These are runs of 8 systems, one row a step. Runs of the same system follow the same rule from any start.
seq 1, Vor (11 x 20):
[[-14   8  -2  15   5  18 -25  -4  15   3  16   3  10   6  -4   5  -5  -3
    0  11]
 [-11  10  29  -8  -2  13 -18   1  13   1  10   5  -4   2   7   9   6  18
   -1   7]
 [  0  21  19   1   2  -3   2  16   1   0  -5  -6 -16 -20  11   9   8   9
  -15   5]
 [ 17   5  -2  10   8   2  -9  22 -19  13  -5  -7   3 -18   6   9   5 -11
  -12   7]
 [  0   1  -8  10   1   3 -16  -2  -8  21  19 -12   7   1   0   7 -11 -16
    0  24]
 [ -8   9  10  -1  -2   2 -22 -14   7  -4  25   2   4  -5  -4  16 -20   5
    5   7]
 [  5  16  16 -11   0   0 -14   7  13  -9   6  18 -20 -17  10   4  -3  14
    5   9]
 [  4  15  -5  15   6   6 -15  21   0   0 -14   0 -26 -18   5  -3  10   0
   -7   2]
 [  1   1  -2   9   3  26 -24  15  -6  21  -6 -10   2   4  -1  -2  -1 -17
  -15   6]
 [-23   7  16   2  -6  16  -6   1   3   9  21  -6  11   8   6  14 -12 -15
   -7  14]
 [  0  17  24   1   7  -6  -2   4   7 -10  18  14   8  -5  14  26  -2  12
   -4   6]]
seq 2, gof:
[[ 16  -8  -9   4   9  10 -14  16 -11  11  -9   4   7 -17  -4  -8  21  -3
    4  10]
 [ -9  -2   8  10 -10   8 -12 -11  -9  23   9 -22 -13  12  -5   4   4  -4
   -8  13]
 [ -2   7  24 -19 -13   5   7  -3  -1  -3  15   3   8  -5   1  14 -26 -10
  -11  -4]
 [  3   7  -2   2  12 -16  11  19  -1 -19   4  20  -6 -11  23  11   2  -3
   10  14]
 [  9  12 -19  26  13  -3 -25   9  -3   6  -8  -8  -5 -18  -4   0  13   9
   -5  -8]
 [  0  -9   7 -12 -14  24 -17  -2  -7  29   4 -12   0 -12 -14 -15   8  -7
    0  12]
 [ -7  -1  28  -5 -22   2  15 -11 -10  -3  19   5 -20  16   4  18 -10 -12
   -6   8]
 [ 10  17   6   2  19  -9   8  17   7 -28  -4  18  10  -8  11  23 -22  -7
  -12  -2]
 [ -3  -2 -23  16  23  -3 -19  25  -8   5  -8  -5  11 -24  14  -3  25   7
   14   8]
 [  2   4   5   4 -20  12 -26 -13  -5  42  10 -22 -15  -4  -7 -12  16  12
   -7  -5]
 [ -1   3  34 -24 -29  12  25 -14   1  -1  16   6 -10  -5 -16   4 -18 -20
  -12  14]]
seq 3, pimul:
[[-14  -4   0 -16   4   3   1   9   6  -9 -18 -10 -16 -13  -1 -16   1   5
    7   8]
 [  3  -8  -4   1  -9   3  -2  13 -21   4  -6   2  -4   1  11   3   1  -9
   -1 -28]
 [  8  10 -10   4  -4   5   8  -4  14  14   5   0   7  14  -5 -13 -14 -18
  -16   5]
 [-21  -4   0  11   5  -2   7 -11   3 -11  12  -3  26   4  -4  12   5   3
    7   0]
 [ 15  -3  10  -9   2  -9  -2 -12  10   0  -4   7  -8   9   0  -4  14  28
    5   1]
 [-11   4  -1  -8  -2  -8   9   7  -7  -4 -13 -20 -15 -27  -2  -6   1   2
   -1  -1]
 [ 23 -11  -8  -6  -4  -1  -1   7 -21   6  -2   9   8  -2   1   3  -8 -13
   -1 -18]
 [ -5   3 -16   9   2  -2   3 -10  10   2   8  -4  -4  17  -5  -6 -21 -19
   -2  19]
 [-19  -1   4   3   5   4 -14  -7   8 -16   8   5  15   6   1  12  -4  15
   10 -14]
 [  5   2   4 -10  -7   1   4   0  16   3  -4  15 -17  -1   5 -20  19  15
    7   0]
 [ -7   4   3   9  -5   2  15   7 -11  -9 -16 -12  -6 -19  -9   2   8  -7
  -14 -15]]
seq 4, tov, 11 rows:
[[ -4 -15   5  -7   0  -1 -15 -12  -6  -5   3   1   7  10  -2   8   2  18
   15 -12]
 [-10  10   8 -15 -10  -5  14  -2  11   5  -4 -10 -16  -5   5 -13   0   8
   -4  -1]
 [  7  -1  -3   9  -3   8   6  10  -8 -13  -8  18   0 -12  -3   1   8 -11
   -3 -18]
 [ 17  -8  -9   0  10  -5   8  -2   3   9  -5   2   7  28   3  -7   1  -5
   -3  14]
 [-24  -5  -9   6   7   0  -5  -8  -4  -4  -3 -27  16  -5 -12   4  -5   2
    2  -3]
 [  5  -5  19 -23 -17  -7   4 -10  -6   4  14   8   0  -5   7   4   1  15
    8 -14]
 [ -2  15  -7   9  -5 -11  26   6   7 -10  -4   5 -23 -11   5  -7   2  -9
   -6   2]
 [ 25 -10 -14  11  15   5 -13   0  -3 -12 -12  17  11   8 -15   1   0  -3
    0  -8]
 [-12 -15  -8 -13   3   0  -5 -10   2  17  -3 -25   2  19  -4 -16  -7   1
    7  19]
 [-28   2  16  -8 -17   9  -1  -3  -7  -9   6  -7   2 -12  -2  11 -10   2
    1 -28]
 [ 17  10  11 -13  -6  -9  28  11  10  -3   4  30  -1  -2  21  -6   8   2
   -1  -2]]
seq 5, kip (11 x 20):
[[  7   1  -3 -18   6   1 -14   4   4   3 -11  -5   1 -33 -12 -16   3  13
    8   4]
 [ -5 -11   3   2 -15   6  -8   6 -24   5  -1  -2 -36  -1   6   2   6 -10
    7   1]
 [  3  15  13  -2  -2  13   0   6   7  -3  -3   1  -3  11  -2   9 -29 -17
  -27  -3]
 [-18  -2 -14   3  10   8   4  17   9  -2   8  10  29   0  18  -5   2 -13
   11   5]
 [  1  11  -1  19   3  -8 -16  -9  11   8  15   5  -3  10  11   5  18  26
    4  -4]
 [  1   5  11  -8  -2   8  -4  -4   5  14 -11 -19   5 -22 -19 -13  14  14
  -11   4]
 [  4 -16  16  -4 -10   3  10   9 -30   1   0   3 -12  -8   3  11  14 -14
    4  13]
 [ 13  12   5   1  12 -15   2   5  -4  -8   2  -3  -3   7   7  21 -31 -10
  -16   9]
 [ -9   0 -23  -5   5  -4 -12   4   2   4  12  -2  25 -15   7  -6 -19  -6
   16  -8]
 [-10   5   4  -1 -19   0 -13 -16  12   9  21  10 -22   4   8 -10   6  15
   15  -4]
 [-12  14  19   0  -4  17   6   2  16 -13 -14  -1 -13 -18 -18  -5   8   2
  -16   2]]
seq 6, Kibab, 11 rows:
[[ 14  -7  -4 -19  11  11 -14  11   4  18  -9  -3   5  13   3 -15  -9  -6
   -2  18]
 [-29  -9  -3   8 -11  -2   1 -12 -15 -12   7 -16  -9  -4  -7  11  -8  -7
   10 -11]
 [ 25   9   6  -9  -4  -1   1  -2  15   2  12  30   2  17  10  -1 -12   0
   -5  -7]
 [-25   3 -10   8   8   2  15  12  10 -13 -11  -5   1 -20  -1 -14  16  -3
    8  11]
 [ 25  -6   2  12   1  -2 -16 -11 -12  11  -1   1   7  10  -8   9  18  19
   -7 -21]
 [-14  -2  11 -26  -2  14   1   7   8  13  -9 -19  -3   5   0 -15 -14 -10
   -8  18]
 [ -4  -1   5  12 -10 -18  17 -11 -21 -19  13   2  -3  -6   0  28  -8  -6
    0 -17]
 [ 21  10 -11  -5  16  -8   3  11  23   6   1  19   5  14  17 -14  -5  -2
    0  23]
 [-25  -7 -18  15   4  -3  -9  -8  -6  -6  -3 -21   4 -25 -16  -4  15  10
   17  -2]
 [ 30  -9  17 -18 -14  12 -20 -14  -3  17   6  14  -8  18  -9  -4  -2   9
   -4 -10]
 [-28   4   7 -10  -4  10  22  15   5 -22 -16  -6 -16  -8  -1  -4 -17 -23
   -7   7]]
seq 7, gof, 11 rows:
[[ 16  11  -2   0   9 -12   8   8   9   0   2  12  13  -9  11  -1  10  10
   -2   0]
 [ -1  -1 -12  12   4 -10   1  -8  -4   5  -2 -15  -2 -17 -12  -6  15   7
    4  10]
 [ 13 -11   4 -11 -10  -1 -11 -16 -14  12   4  -9  -5   3 -14   1 -10   0
    0  -2]
 [ -7  -1   3 -13  -5  -3  10   1   0  -9   3   1 -14   9   5   1 -25 -17
    1  13]
 [ -2   5 -13  13   5  -1  -6  12  -1 -15   3  17   2   0  12   9  -8  -8
    5 -17]
 [ -2   5  -9   7  10  16 -21  11  17   9  -4   7   6  -2   2 -15  16   8
    3   6]
 [-17  -5  17   2 -15  16  -3 -11  -2   8   3 -10  -5  -2 -12  -2  22   9
   -1  -4]
 [ 15  -1  30 -19  -5   0  18  -4  -1  -4  -2   6   0  10  -2  10  -4   2
  -15   1]
 [ -1   2  -7   6  17 -21  25  12  -8 -16  -9  -6   8  -4  10  12  -4  -7
   -4  10]
 [ 14   1 -26  11  10 -14 -16   4  -9  19   4 -11  16  -7   7  -3   3   5
    4  -9]
 [ -8   1  -7 -10 -17   4 -10 -16   8  25  16 -13 -10  -7  -8 -22  -5  -2
    8  14]]
seq 8, pimul, 11 rows:
[[  6  -2  30  -6  -7   9  -2  -9 -13   0  17   2   9  -6 -13  25  -7  -8
   -9  16]
 [  7  -1  17 -16  17  -7   1  14   2 -12   0   9  -6   8  17  13  -9   1
    5  36]
 [ -4  12  -9  15  18  -7 -27  24  -5  -1  -5  -5 -17 -11  24  10   3  10
    4   6]
 [ 11  10  -7   8 -11  21 -34   9   0  25  13   9  -4 -21  -2 -11   6  -7
   -1  -5]
 [ -6   0  19  10 -20  27   4  -5  -6   1  19  16  -4  -8 -15   8   3 -27
   -6  17]
 [  5  -1  31  -3  16  14   3  11   6 -19  -8  16   6  23   3  23   1  -1
  -14  19]
 [ -9   5   1   2  25  -2 -13  27   6  11 -14 -16  -3   8  27  -2  20  18
    0  22]
 [  4  14   3  10 -12   1 -24   8 -15  36  14 -16  -3 -25  13   4  18  11
   -7 -14]
 [ 22  10  17  -6 -21   7  10  -7  -7  17  27  12   5 -28 -14   3  -6 -23
  -12  19]
 [  5  -8  14   7  18  -4   9   3 -11 -31   5  15   4   4  -6  33 -12 -17
    2  39]
 [  3  -2  -3   0  33   2 -42  19   6  -7 -17   1 -12  20  17   7  -2  23
   11  21]]
seq 9, Vor, 11 rows:
[[ 16  15  -5  10   0  13  -3  11  15   1 -17  13 -24  -1  -6 -15   3  -9
  -17   0]
 [-20 -10  -3  11   8  30 -10  17  -2  -1 -14  -6  12   2  -7  -3  10 -16
   -4   7]
 [-13  -2  19  -1  -1   7  -3   0  -1  13   9 -10   9  35  16  15  -2   1
   -9   5]
 [ -7  21  14  -6   2 -15  18   1  11   0  14  -4  24 -16  14  13  -2  11
  -10  -4]
 [ 26  -1   5   4   1 -17   2   4 -19   6   9  12   0 -27   5   8  25  11
    8   7]
 [ 20   1 -18  13   4 -12 -10 -13  -7  11  -4 -17 -18  -8 -21  -7  -5  -3
   -5  23]
 [-11 -12  -4 -14   0  13 -28  -8  -8  -7   0 -12   0  -7 -20   2 -31  -8
   10   0]
 [-12   5  10 -18 -12   5  -7   5   9  -9  12  18 -26  13  21   1 -26  -6
   10  -2]
 [ -4  24  -8  19   6   6   1  20  22 -16  -5  25  -6  -6  16  -1   4  -2
   -8 -17]
 [  7  -4  -1  16   8  26 -13  18   5  18 -10  10  10   6   4 -12  41   2
   -5   5]
 [-20   1  17  11  -4  11   5 -11  -1  20   1 -33   7  13 -11   6  14   1
  -20  14]]
seq 10, kip, 11 rows:
[[  0  -3 -12  -8   6 -10  13   1   3   5  -8 -13  11   2   1 -10  -6  -2
   -3   1]
 [  3  -6  -5   7 -11  -6   5 -12  -9  -1  12  10   1   0  -2   2   6   0
    9 -13]
 [  7   3   1  -7   2  -4   6 -11  13  -6  -4   2  -8   6 -11  -8  -8   4
   -3  12]
 [-11 -13  -7   3   3   2   2   1  -9 -16 -10  -2   1  -5  -7   1   3  -3
   10  -8]
 [ 13  -3   1  -6   1  -1  -6   0   2   1  -5   8  -9  20   6  -2  -5   5
   -2  -8]
 [-10   2 -11   5  -2  -1  13  -1   5   4  -7 -13   6   1  -3 -11  -3  -6
   -7  -8]
 [  9  -7   2   4  -6   5   5  -6   0   0   8  20   7   8  -4  -1  12  -2
    5  -4]
 [  0   0  -3   3  11  -9   7  -8   9  -6  -9 -10  -4  10  -7  -2   1   7
   -3  16]
 [  3 -13  -3  -2   1  -1  -5  -2 -14  -6  -6  -2  10  -6  -8   5   4   5
    6 -17]
 [ 11  -4   1 -14  -4 -10   8  -3  -1   8  -1   0 -12  13   6  -8  -7   2
    0   2]
 [ -8   2  -8   9  -6  -4  16  -6  -1 -10  -1  -3   1  -7 -10   0  -8 -12
   -4 -11]]
seq 11, Kavi (11 x 20):
[[ -3 -18 -12 -15 -11   3  13   9  -6   1   3  19   7  -6  11 -19  13  -8
   24  -9]
 [  4   2 -14  27  -1   1   6 -10  10   0  -5   6 -14  34   0  -5  10   0
   -9 -10]
 [ -1 -10   7 -11   5   9  10 -11   6  -7 -16  -7  30   1 -25  -7   5   8
   -8 -14]
 [ -4 -14  12 -14  -5 -11  18  -1 -12  15   0 -13  -5  15  17  -2  20  10
    8  10]
 [  2  15  -2  -1  -2 -24  22  -6   4  -8  -5 -12  -8   6   6   7 -23   2
  -17 -21]
 [ 15  -9 -22  -8  -1 -16  20  -1  -8   2   1   5  17 -22  -6 -15   1 -10
   12   2]
 [  8 -14 -17  18   0 -13  -7 -22 -10   0   4  -3 -23  22  -9   0   4   3
   13   7]
 [ -5  -9   7 -22  -2   7  -3 -18  14 -20 -11   2  -3   8 -23  -8 -20   8
    5 -11]
 [-15 -15   4 -15  -8   5  20  12   0  -8  -4  17 -10   6  18 -13  18  -3
   20   2]
 [ 11   5 -10  17   4  -3  11   6   5  -6 -16   9  -4  26   8   1   4  -2
  -17 -28]
 [  4 -12 -12  -4   6   6  10  -3   0  14 -14 -16  36   2 -16 -17   9  -3
   -8  -7]]
seq 12, Tinub:
[[  7  -1 -10   7  -5   8  -7   6 -13   3  -2   1  -4   0  -5   2 -16 -23
   -8  -8]
 [ -3   3  -5   8   7  -2  -5   6   3  -4  15  11   9  14  15  11 -13 -10
    4   6]
 [-17  14   6   6   9  -3  -3  -1  18 -11   3  -2   4  -2   4   6   4  16
   -1  -2]
 [ -2   0  14 -11  -7  10  -6   2   4  10  -2   1   3 -12   0 -10  22  18
    2  -7]
 [  5  -6   9  -4 -11   7  12   4 -12  10  -7  -4 -12  -4  -5  -6  11 -13
   -8  11]
 [ 22  -2  -3   5   6  -8   1   3 -17   2  -2  -2   3   1  -3  13 -13 -14
  -11   4]
 [ -3   1 -12   0  12 -19  -5  -3   1  -2  10  -7   6   3   9   6 -15   4
   11  12]
 [-14   8  -3   3  -7  -7  -7 -13  10  -7   8  -2 -13 -11  -3  -3   0  15
   10 -10]
 [  3   1   3  -9 -14  18  -8   0  11   5   2  18  -9  -6  -7 -18   7  -1
    4  -4]
 [  2  -7   5   7   3  20  -1  14  -5  -9 -13  11  -8   8  -5   2   5 -18
   -7   9]
 [  4   1   3   5  15  -1 -11  11  -6   4  -6  -8   9  20  12  16  -6   2
  -11  -4]]
seq 13, Tinub (11 x 20):
[[  4   3 -19  -5   6 -11   9  -6  19  -2  -4   3   1  -2  -3 -20  -4   4
    5   5]
 [ -8 -14 -13  12  -3   8  -7 -10  -4 -12  -6   5  -2   0 -17  -5  11   1
   12 -13]
 [  1  -7   4  -6  -7  14  -2  -9   8   5  -1   7  -2  32  -3  -7  -7  -4
   -5  -7]
 [-15  -1   4  -6   4   6  15  12   0 -16 -11   0  15   2   3   5 -11 -11
   -8 -12]
 [  8   0  -1   3   6 -12  12   9  -1   2   0   9  11   9  22   2  16  12
    1 -13]
 [ -7   4  -8   9   4  -6  17  -7  10  10  -4 -18  11  -2  -7 -13  16   6
   -8   8]
 [  9 -15   5  -3 -11  -2   5 -20 -16   3   7  -2  13  -6 -19   4   9   3
    3 -10]
 [ 12  -9   2 -20  -4 -10  20 -11   2  -6  -1   5  -8  13  -5  -6 -18  -8
    2  13]
 [  6  -3 -19   2  13 -13   1   5  -3 -24 -18   2  -2  -6  -4   0 -14  -2
    5 -15]
 [ -5  -7 -25   6   3  -1 -13  -3   9   8   3   4   1  22  11 -16   6   7
   15 -10]
 [-28   3   0  11 -13  18   8 -11  13  -3   2  -6   4   8 -13  -6   2  -8
   -7 -14]]
seq 14, Kibab, 11 rows:
[[ 15  -7   4 -10  -5  -3  -5 -12  -6  -1  14  13   6  -5 -10   4  -9  -3
    9   7]
 [ -5  -4  -3  -3   3   0   2   1   6 -17  -9   9 -24   3  -1  -7  -3  -2
    9  13]
 [  6  -1 -11   6   6   1 -12   4  -1 -12  -9   8   4  -4  -3   1  -2   5
    1 -25]
 [ -5  -9  -4  -6  -5  17  -4  10   2  17  -2   4   6  11   9 -16  11  -6
    3  -5]
 [-16   7   8  11 -13   6  10 -11   3   0   3 -10  -1   6  -8   4   3  -1
  -14 -14]
 [ 11   6  17  -9   4  -2  16   3   8   0   5   9  20   3   5   7   0   1
  -12   7]
 [ -8  -1  -2   4  12 -19  12   3  -5  -4  -4 -17  -3  -5   7   3  12  10
    5  18]
 [ 21   0  -9  -4   3 -17 -15 -11  -8  13   3 -11   0  -4  -6   1 -10  11
    1  -4]
 [ -3 -10  -4 -16 -11   7  -1  -3  -6   3   5   0 -11  -7  -8 -10 -16 -19
   11  15]
 [  2  -1  -6  15  -2   0   1  -9  -1 -26   3  21 -16   7  -9   9  -8  -7
    5  -9]
 [  0   1  -9  -3  16  12  -9  16  21  -8 -12  18  14   7   8 -11   4   5
    5  -5]]
seq 15, Kavi, 11 rows:
[[ -5   0  13  -9   5 -12  12   2  -3  -3  -6 -12   3 -12   4   4  14  16
    0   3]
 [ 15   6  -1  -5  -1 -17   7   7 -10   7  -5  -9 -17  -6  10   2  -7   0
   -8  -3]
 [  4  -1 -17   3  -4  -5   4  -3  -8   0   2  -5  -1 -10  -8  -3 -20 -20
    0   0]
 [  4 -13  -9   3  -4   0  -8 -14  -4  -3  16  14   2   7  -6   1  -3  -6
   17   6]
 [-10  -2   1   0   6   5  -9  -9  19 -15  -2   9  -6  15  -4  -4  -1  12
    9   4]
 [-10  -3   9  -8   0  10  -1  11   5  -9 -15   6  -3  -5   4  -8  15  11
    3 -15]
 [  6   2   3   2  -4   8   8  14  -3  13 -10  -1  -5   8   9  -7  12  -8
  -15  -8]
 [  1   0   0   7   0   1  13  -2  -8   8   2 -13  20   7  -5   7  -5 -13
  -17  -5]
 [  5  -4   1  -5   2 -14   4 -11  -4  10  15  -8  21   3   2   7  -2   6
    4   9]
 [ -4   8  -3  -1   2 -23   2 -12   6  -5   7 -10 -12  -5   3   1  -6  16
    7   8]
 [  9   2  -4  -6  -4  -8   0  -1  -2 -11  -5   7 -19 -24  -7  -7  -4   4
    7  -5]]
seq 16, tov, 11 rows:
[[  7   9   7   7   3  -6  20   3  -3  -3  -7  -6  10  -2  -3  11  -2  -6
  -22 -10]
 [ 16  -7 -13   0   8 -18   9   0 -11   3   3   0  18 -10   0   1   3  -1
    8   9]
 [ -2  -3 -13   8  -4 -18  -5 -20  -7   3   7 -16 -13   6  -6   3  -9   6
    6  -3]
 [  3   5   4 -16 -11   2  -4 -13  10  -7   4   6  -7 -14 -14  -6 -19   1
    2  -6]
 [ -5  -7  -4  -6  -4   5   5   7   3 -16  -2  22 -18   4   7  -8  -2 -11
   15   6]
 [ -3  -1  -5   5  15   9  -7   8  13 -11 -19   3   0  26   3  -4  -3   3
   -7  -8]
 [-12  -9   0 -12   5  13  -6   7   5  14  -9 -12  24   1   1 -15  14   8
    3  -3]
 [-14  -4  14   3 -19   2  15  -3 -15  11   8 -10   4   1   7   6  18   1
   -5 -14]
 [ 17  13  11   4  -1 -15  31   0   0  -5   1   6   9 -11  -2  11   2  -4
  -20  -2]
 [ 19  -9 -23  13  16 -24   6  -2 -14  -7  -2   0   4  -8  -5   3   4  -2
   11  14]
 [  5  -7 -13  -2  -1 -13 -22 -23  -5   6   2 -18 -14  11 -14  -1 -19  11
    6  -4]]

Which system made each run below?
seq 17 (2 x 20):
[[-20  -4  -4   9   7 -17  -2   0 -15  -4   0 -23   6   0  13  15   7  18
    7 -18]
 [ 17   9   1 -18 -12  -7  -3  -5   6  32  16  -2   2   5  13 -13  -9   2
   -4  -1]]

Kibab
seq 18 (2 x 20):
[[  3   2 -23  23   8  -1  -5  -7   7  -6   1   9  18  -4 -11  -3  10   4
    3 -16]
 [ -4 -13  -1   0  -8  10  -4 -24   7   4  -2  -3  -4   6 -25 -16  13   9
    7   5]]

pimul
seq 19 (2 x 20):
[[  3   0   5   7   6   9 -22   1   5  -7   8  18 -13  22   8  10  -5   2
    6  10]
 [-20   6   2  -4  11  18 -14  13  19 -11 -11   2  13  -6  -1  -5  -3   5
   -1  -7]]

Kavi
seq 20:
[[  4 -11   2  12 -12 -11   9 -11 -14  12  17   4 -18  10   7   2  25   4
   13  17]
 [  7  17  18  -8   5  -2  -9  -4   4 -10  -8 -13  -7 -15 -14  15 -22   9
  -21  -3]]

pimul
seq 21:
[[ 10  -4   7   8   0   6   2   2  -4   2 -14   2 -10   5  -7  -3  23   7
   -9  -4]
 [  9  -5   1  -4   3   3   6   5 -11  11 -12 -15   8  -2  -9  -2  -2 -12
  -14   7]]

tov
seq 22 (2 x 20):
[[-23 -14  -4 -11  -6  18   2   2   6  13   5  -6   3   2  -2 -22  10 -14
   16  29]
 [-20  -1  28   6  -6  12  -1   0  -7 -16   0   0  -2  17   5  28   0   3
  -12 -21]]

tov
seq 23 (2 x 20):
[[  9  -6   3 -17   3  -3  12   0   1   4   1   3  15   7   3  -4  -9  -7
    0  10]
 [-19  -2 -10  10   4 -11   5   0  -6 -11   1 -10   0   0   7   7  -2   1
    9  -5]]

tov
seq 24:
[[ -9 -15  22 -27   3  -5   1   2  -9 -13  10   7   0   2  11  14 -10   3
   20  23]
 [  0  18  -4   9   6 -20  -3  15  -3 -12  -9  -4 -27  -4  22  12  -9  10
   -6 -18]]

gof
seq 25:
[[ -1  14   4   8  17 -17   9  19  -2  -2  13   3  11  -5  30  22   0  -3
   -1  25]
 [ 16  10 -14  21  14 -17 -27  -1  -5  17  15  -6  11 -15   8  11  11  20
    3   2]]

Vor
seq 26:
[[ 16  -5  -5   4   0 -18   9 -11 -13 -13  -6  -2 -15  -7 -13   7  -3   2
    1  -2]
 [ 15  -9 -16  -8  13   1  -8   6   1  -2 -11   6   4   9  -2  -9 -16  -9
    5   7]]

Kibab
seq 27 (2 x 20):
[[  5  11  15  -6   1 -21  -4 -12  -8   9   7 -26   3  -4   2  20 -12  19
  -14  -7]
 [  0   4  -1 -26 -11 -15   9   0  -1   9  15  -2  -1 -32   7 -13  -8   1
   15  10]]

Tinub
seq 28 (2 x 20):
[[ -4 -10   4  -6 -15  20 -25   1 -14  10 -10 -12 -31  -8 -13 -11   0  -4
    2  -5]
 [  1  -2  20  -6 -17  24   8   8  -5   2   2  16 -15  21   4   4 -12 -27
  -15   0]]

gof
seq 29:
[[-26  -8  -3  -1  -1   1  24   0  -3 -15  -8 -12  16  -9  -8  -2  -1 -12
    1  -7]
 [ 21 -13  -5  -3   4 -11   8  -7  -3   2  -7   7   6  30   4  -1   4  11
   -1 -15]]

pimul
